In the data rows, 128 means zero.
Some points, one per row:
[101. 130. 169. 128. 123. 104. 219. 115. 118.  64. 205.  52. 195.  78. 120. 181.]
[105. 150. 122. 101. 204. 138.   0. 132. 102.  82. 153. 108. 151. 115. 208. 201.]
[ 37. 151. 150. 111. 126. 166. 251. 109. 142. 127. 189.  78. 137. 101. 119.  17.]
[100. 131. 155. 161.  83. 209. 111. 138. 154. 133.  90. 106. 192. 108.  49.  43.]
[ 57. 144. 176. 186. 158.  91. 221. 158.  78.  73. 167. 127.  98. 136.  96.  69.]
[105. 147. 150. 145.   0. 174. 143. 129. 126. 138. 157. 104. 192. 104. 126. 112.]
[119. 152. 159. 143.  71.  37. 192. 152. 125. 115.  86. 133. 190. 130. 187. 119.]
[123. 135. 169. 140.  36.  92.   9. 147. 137. 105. 205. 150. 186. 128. 111. 154.]
[133. 143. 148. 116.  53. 105. 141. 118. 127.  89. 185.  85.  87.  95. 237. 249.]
[ 96. 154. 167. 152. 145. 154. 129. 144.  58.  50.  53. 109. 175. 118. 208. 156.]
[ 97. 132. 129. 100. 188. 209. 132. 143. 155. 141.  80. 117. 117. 126.  14.  60.]
[ 59. 142. 147. 145.  58. 196. 201. 117. 138. 109. 171. 125. 176.  90.  94.  46.]
[ 82. 126. 148.  65. 145. 157. 229.  91. 122.  93. 195.  97.  96.  72. 224. 150.]
[ 98. 174. 169. 146. 126.  85.  11. 106. 116. 121. 216. 170.  57. 137. 182.  99.]
[112. 129. 153. 131. 170. 189.  63. 140. 154. 142.  25. 120. 188. 124.  48.  64.]
[ 54. 146. 144. 141. 130.  92. 198. 169.  81.  58.  90. 137. 250. 133. 168.  98.]
[ 89. 153. 146. 137.   0. 165.  65. 111. 120. 144. 179. 139. 184. 116. 145. 148.]
[ 67. 168. 144. 107.  42. 176.  43. 114. 147. 159. 201. 158.  64. 136. 148.  91.]
[114. 157. 149. 144.  12.  60. 170. 146. 146. 134. 129. 129. 177. 121. 196. 112.]
[ 57. 128. 168. 181. 128.  98. 231. 154.  98. 131.  31. 120. 202. 125. 141.  75.]
[151. 161. 124. 126. 136. 135.   0. 146. 117.  97. 102. 139.  74. 104. 250. 218.]
[ 51. 152. 104.  72.  68. 123. 110. 144. 154. 134. 239. 136. 193.  86. 181. 117.]
[100. 155. 143. 107. 202. 136.   0. 133.  98.  57. 153. 105. 109. 120. 218. 202.]
[ 86. 150. 118.  86. 226. 110. 157. 133. 111. 125. 136.  68. 212.  76. 215.  89.]
[124. 153. 158. 119. 153. 123.   0. 129. 137. 106. 142. 104. 112. 103. 243. 177.]
[126. 136. 155.  83. 217. 158.   6. 117. 136. 113. 186. 116.  92.  70. 164. 130.]
[ 74. 157. 162. 154. 114.  47. 126. 137. 117. 100. 192.  97. 164.  99. 131. 224.]
[ 87. 127. 149. 105. 180. 207. 154. 139. 152. 127.  37. 110. 133. 120.  88.  44.]
[ 85. 145. 170. 100. 167.  68. 202. 136. 109. 125. 204.  78. 154.  94. 186.  59.]
[103. 128. 137. 102. 197. 193. 182. 149. 148. 132.  76. 117. 110. 122.   1.  57.]
[ 83. 135. 132. 112. 105.  88. 189.  95. 129. 104. 161. 102. 159.  75. 255. 218.]
[  0. 175. 181. 140. 135. 154. 102. 136.  88.  99. 179. 145.  68. 154. 147.  55.]
[  8. 169. 174. 123. 172. 109.  93. 125. 112. 147. 226. 116.  75. 134. 137.  56.]
[ 30. 148. 155. 166. 159. 161. 218. 115. 140. 112. 193. 113.  88. 100.  53.  27.]
[100. 161. 150. 139.   0. 176.  88. 120. 129. 144. 178. 139. 149. 125. 134.  78.]
[ 79. 101. 142. 139. 139. 212. 151. 112. 124. 100. 178.  95. 140.  67. 187.  67.]
[124. 136. 153. 117. 175. 123.   0. 124. 129. 134. 171. 114. 152. 111. 173. 161.]
[ 71. 150. 151. 145.   0. 143.  98. 113. 130. 129. 192. 110. 156. 105. 205. 166.]
[124. 140. 149. 120. 209. 170.   7. 122. 133. 116. 178. 119.  42.  72. 159. 129.]
[118. 142. 169. 129.  71.  97.   0. 138. 139. 128. 206. 123. 115.  98. 144. 227.]
[112. 148. 175. 178. 149.  68. 208. 143.  72.  85. 167.  84. 120. 111. 188.  85.]
[ 86. 123. 154. 132. 170. 120.   0. 122. 115.  86. 177.  80. 174.  96. 223. 211.]
[104. 136. 167. 114.  22. 144. 107. 103. 129. 120. 203. 130. 197.  77. 195. 129.]
[105. 150. 158. 145.  88.  37. 143. 141. 132. 102. 163. 101. 193. 104. 222. 133.]
[103. 170. 103.  76.  70.  82. 206. 105. 147. 129. 188. 104. 201.  89. 200. 173.]
[114. 137. 166. 147. 166. 148. 134. 142. 152. 140.   5. 106. 213. 110.  75.  41.]
[ 73. 132. 129.  98. 150. 135.  29. 115. 134. 101. 150.  98. 109.  97. 255. 236.]
[ 14. 135. 153. 108. 239. 181. 139. 125. 122. 124. 145.  99. 100. 115.  93.  69.]
[113. 151. 151. 128.  45.  47. 140. 159. 133. 116. 213. 123. 162. 117. 162. 126.]
[121. 154. 138. 121.  43.  75. 195. 139. 131. 134. 179. 136.  59.  86. 228. 179.]
[ 51. 153. 164. 142. 198. 111. 235. 145.  85. 138.  44. 114. 141. 125. 140.  56.]
[129. 137. 137. 102. 102.  87.  19. 139. 136. 143. 198. 100.  99.  91. 255. 206.]
[121. 131. 162. 131.  23. 129. 234. 127. 140. 123. 201.  99. 156.  95. 147.  46.]
[150. 163. 134. 116. 148. 100.  25. 141. 149. 138. 200. 120.  15.  72. 199. 171.]
[ 93. 132. 120.  79. 165. 196. 244. 125. 155. 135. 128. 107. 105. 121.  28.  46.]
[119. 139. 129. 125. 114. 125.   0. 145. 142. 129. 213. 130. 127. 106. 196. 145.]
[ 87. 121. 139. 129. 225. 159.  83. 114. 127.  87. 172.  77.  98.  75. 240. 107.]
[ 72. 143. 178. 148. 101.  47. 152. 138. 115.  77. 214. 115. 153. 139. 155. 119.]
[159. 149. 175. 156. 118. 151.  21. 142. 170. 139.  65. 109. 201. 109.  71.  26.]
[114. 135. 139. 131.  89.  66. 188. 104. 130.  93. 167. 108. 176.  77. 247. 201.]
[121. 135. 139.  81.  67. 122. 202. 103. 119. 106. 168.  81. 147.  79. 237. 239.]
[ 11. 134. 171. 144. 178. 111. 244. 142. 108. 136. 125. 116. 181. 120.  32.  63.]
[106. 137. 156. 122. 189. 116.  58. 132.  77.  62.  98.  98. 183. 107. 239. 211.]
10 more points follow, each with its number after it:
[ 38. 107. 150. 108. 188. 186. 196. 132. 146. 129.  50.  85. 183. 120. 122.  54.] 0
[ 25. 105. 163. 177. 132. 170. 181. 142. 147. 133.  40.  82. 191.  93. 159.  76.] 1
[105. 140. 132. 108. 166. 184.   0. 121. 136. 129. 165. 113. 141. 105. 182. 119.] 2
[ 58. 110. 146. 128. 252. 167. 176. 135. 124. 108. 134.  96.  90. 111. 118.  37.] 3
[  0. 112. 159. 166. 132. 104. 240. 136. 131. 124. 201. 127. 108. 124. 129.  55.] 4
[ 56. 164. 148.  90.  31. 188.  72. 109. 138. 127. 199. 143. 134. 111. 163. 127.] 5
[102. 133. 145.  89. 116.  72. 135. 121. 129.  79. 173. 100. 177.  86. 253. 228.] 6
[  0. 146. 153. 140. 151. 187. 106. 121. 153. 139. 197. 118.  69. 109. 104.  48.] 7
[ 67. 143. 166. 120. 149. 118. 219. 154.  80.  16. 155. 114. 107. 130. 213. 113.] 8
[ 43. 177. 162. 178. 138. 133. 246. 128.  76.  53. 166. 113.  83. 127. 116.  98.] 9
Which two of these numbered points are nearest to each point below, ignoring the direction in which the first points spread most? Their numbers follow each, nearest first.
[ 36. 178. 137.  99. 167. 127.  28. 109. 126. 146. 231. 155.  43. 145. 147.  98.] > 7 2
[ 69. 166. 145. 116.  27. 189.  32. 103. 126. 145. 181. 138. 141. 124. 156. 141.] > 5 2
[ 26. 138. 182. 196. 125.  68. 108. 130. 123. 139.  89. 127. 210. 131. 181.  72.] > 1 0
[ 60. 110. 138.  83. 195. 199. 206. 128. 152. 118.  72.  90. 155. 101. 129.  67.] > 0 3
[ 95. 132. 132. 100.  67. 114. 142. 114. 134.  97. 160. 101. 161.  79. 255. 220.] > 6 1
[ 79. 130. 135. 117. 210. 184. 218.  99. 133. 102. 174.  91.  80.  81. 132.  60.] > 3 9
[152. 154. 136. 148.  40.  96.  92. 152. 143. 149.  83. 149.  45. 101. 243. 200.] > 1 0
[103. 148. 141.  96. 181. 201.   0. 117. 141. 116. 180. 107. 129.  91. 131.  92.] > 2 7
[ 84. 122. 168. 178.  94.  50. 174. 147. 132. 142.  58. 130. 203. 124. 189.  96.] > 1 6
[ 87. 123. 178. 198. 124. 136. 114. 147.  92.  33. 208. 101.  62. 114. 176. 132.] > 9 8
[ 50. 167. 158. 112. 179. 159. 141. 128. 148. 143. 206.  93.  67. 116.  53.  19.] > 7 3
[ 94. 124. 138.  95. 205. 116.  88. 113. 148. 119. 193. 108.   0. 126. 215. 158.] > 3 7
[163. 156. 145. 147.  79.  66. 100. 153. 152. 138.  84. 140.  47.  94. 245. 179.] > 1 0
[ 74.  94. 157. 165. 172. 160. 128. 144. 150. 148.   0. 108. 132. 105. 165. 123.] > 1 0
[ 72. 146. 154. 131. 175. 143.   3. 141. 148. 140. 179. 105. 226.  98.  39.  64.] > 2 7
[113. 133. 125.  88.  57.  77. 170. 125. 133. 114. 168. 106. 139. 106. 255. 211.] > 6 8
[ 85. 128. 153. 113. 175. 177. 186. 135. 147. 113.   3.  84. 169. 110. 163.  73.] > 0 1
[ 37. 125. 150. 166. 234. 142. 146. 121. 130.  91. 188.  98.  88. 101. 143.  36.] > 3 7
[ 97. 158. 173. 165.  53.  98. 205. 149. 148. 129.  52. 125. 207. 127. 105.  47.] > 1 6
[ 83. 170. 135. 110. 149. 169.  76. 126. 100. 116. 216. 176.   0. 153.  94.  88.] > 7 3
[ 47. 150. 133.  78. 204. 143. 255. 122. 123.  71. 120.  83. 101. 109. 216. 103.] > 8 6
[107. 132. 165. 139. 139. 122. 177. 154. 167. 136.   0. 113. 209. 112.  80.  67.] > 1 0
[ 43. 137. 144. 133.  24. 174.  70. 107. 118. 129. 181. 135. 178. 105. 172. 198.] > 5 1
[149. 180. 122. 119. 222. 104.   2. 143. 172. 125. 120.  87. 175. 102.  91.  83.] > 2 3
[122. 150. 151. 133.   0. 160. 122. 128. 133. 144. 182. 131. 164. 125. 129.  68.] > 5 2
[ 70. 128. 126.  71. 235. 175. 178. 105. 115.  98. 153.  95.  86.  86. 184. 149.] > 3 0
[ 63. 131. 131. 135. 244. 187. 112. 111. 123.  96. 151.  77. 126.  81. 135. 108.] > 3 2
[ 65. 130. 163. 167. 145.  72. 209. 143. 112.  71. 209.  86.  83. 111. 105. 200.] > 9 4
[ 81. 155. 175. 159. 100.  53.  69. 107. 129. 134. 214. 143. 131. 106. 197. 113.] > 4 7
[ 55. 113. 168. 169.  19. 180. 118. 124. 133. 148. 182. 101. 157. 111. 142.  82.] > 5 7
[145. 146. 134. 129. 170. 145.   0. 138. 109.  91.  63. 126.  99. 109. 253. 205.] > 0 2
[139. 169. 122. 111.  90. 104.  32. 148. 145. 158. 190. 149.  12.  87. 185. 207.] > 7 5
[111. 122. 156. 110. 167. 199. 136. 145. 164. 134. 114. 103. 120. 118.  11.  18.] > 2 7
[ 84. 126. 172. 160.  79.  91. 217. 155.  80.  53. 209. 143. 112. 136. 126. 126.] > 9 4
[ 50. 132. 149. 150.   9. 158.  71. 110. 119. 135. 181. 140. 152. 112. 183. 200.] > 5 1
[ 76. 104. 135. 100. 162. 218. 183. 127. 147. 119. 167. 123.  74. 112.  62.  52.] > 7 3
[ 42. 139. 155. 157. 139. 176. 209. 133. 160. 125. 142.  85. 147. 105.  46.   3.] > 7 2
[ 96. 120. 145. 148. 209. 204.  81. 131. 138. 133.  60. 105. 154. 112.  51.  71.] > 2 0
[102. 130. 151. 108. 200. 147.   0. 116. 119.  98. 179. 114. 162.  91. 215. 126.] > 2 3
[ 39. 113. 162. 142. 115. 130. 246. 149. 118.  73. 204.  98.  16. 133. 157. 132.] > 9 4
[  0. 156. 170. 161. 202. 110.  69. 102. 114. 145. 196.  91. 131. 111. 163.  86.] > 7 3
[ 95. 138. 138. 105. 255. 160. 137. 123. 124. 108. 160.  95.  97.  90.  50. 113.] > 3 2
[130. 139. 116.  93. 165. 183.   0. 126. 139. 133. 171. 130.  75.  96. 197. 146.] > 2 3
[114. 145. 171. 127.   3. 124.  71. 106. 142. 134. 211. 135. 158. 103. 155. 149.] > 5 4
[ 63. 121. 131.  73. 212. 160. 224. 147. 131.  87.  73.  87. 124. 111. 221.  78.] > 0 3
[  8. 143. 148. 143. 226. 162. 202. 131.  93. 128. 150.  86.  99. 110.  73.  96.] > 3 9
[ 21. 162. 163. 124. 205. 111. 107. 117. 116. 129. 219. 112.  67. 117. 171.  55.] > 7 3
[ 82. 104. 122.  93. 201. 184. 126. 132. 154. 143. 181. 151.  24. 138.  47.  61.] > 7 3
[104. 132. 167. 135. 105.  63. 255. 134.  97. 116.  73. 116. 210. 127. 186. 101.] > 6 8
[ 85. 144. 161. 117. 180. 123.   0. 133. 108.  71. 123. 104. 184. 108. 251. 163.] > 0 2
[117. 161. 160. 160. 137.  68. 249. 121. 105.  76. 201. 128. 120. 109. 129.  47.] > 9 4
[116. 140. 139. 125. 173.  91.  59. 145.  75.  76.  96. 110. 185. 117. 254. 214.] > 0 1
[ 51. 153. 147. 149.   4. 171. 101. 113. 123. 128. 183. 126. 172. 104. 155. 159.] > 5 1
[101. 135. 150.  88. 114.  85. 156. 106. 133.  96. 161.  93. 158.  74. 255. 233.] > 6 0
[ 97. 120. 159. 160. 113.  52. 130. 133. 121. 107. 187.  73. 205.  86. 177. 202.] > 6 1
[ 95. 117. 135.  81. 213. 174. 207. 112. 109.  83. 171. 106.  17. 110. 177. 130.] > 3 8
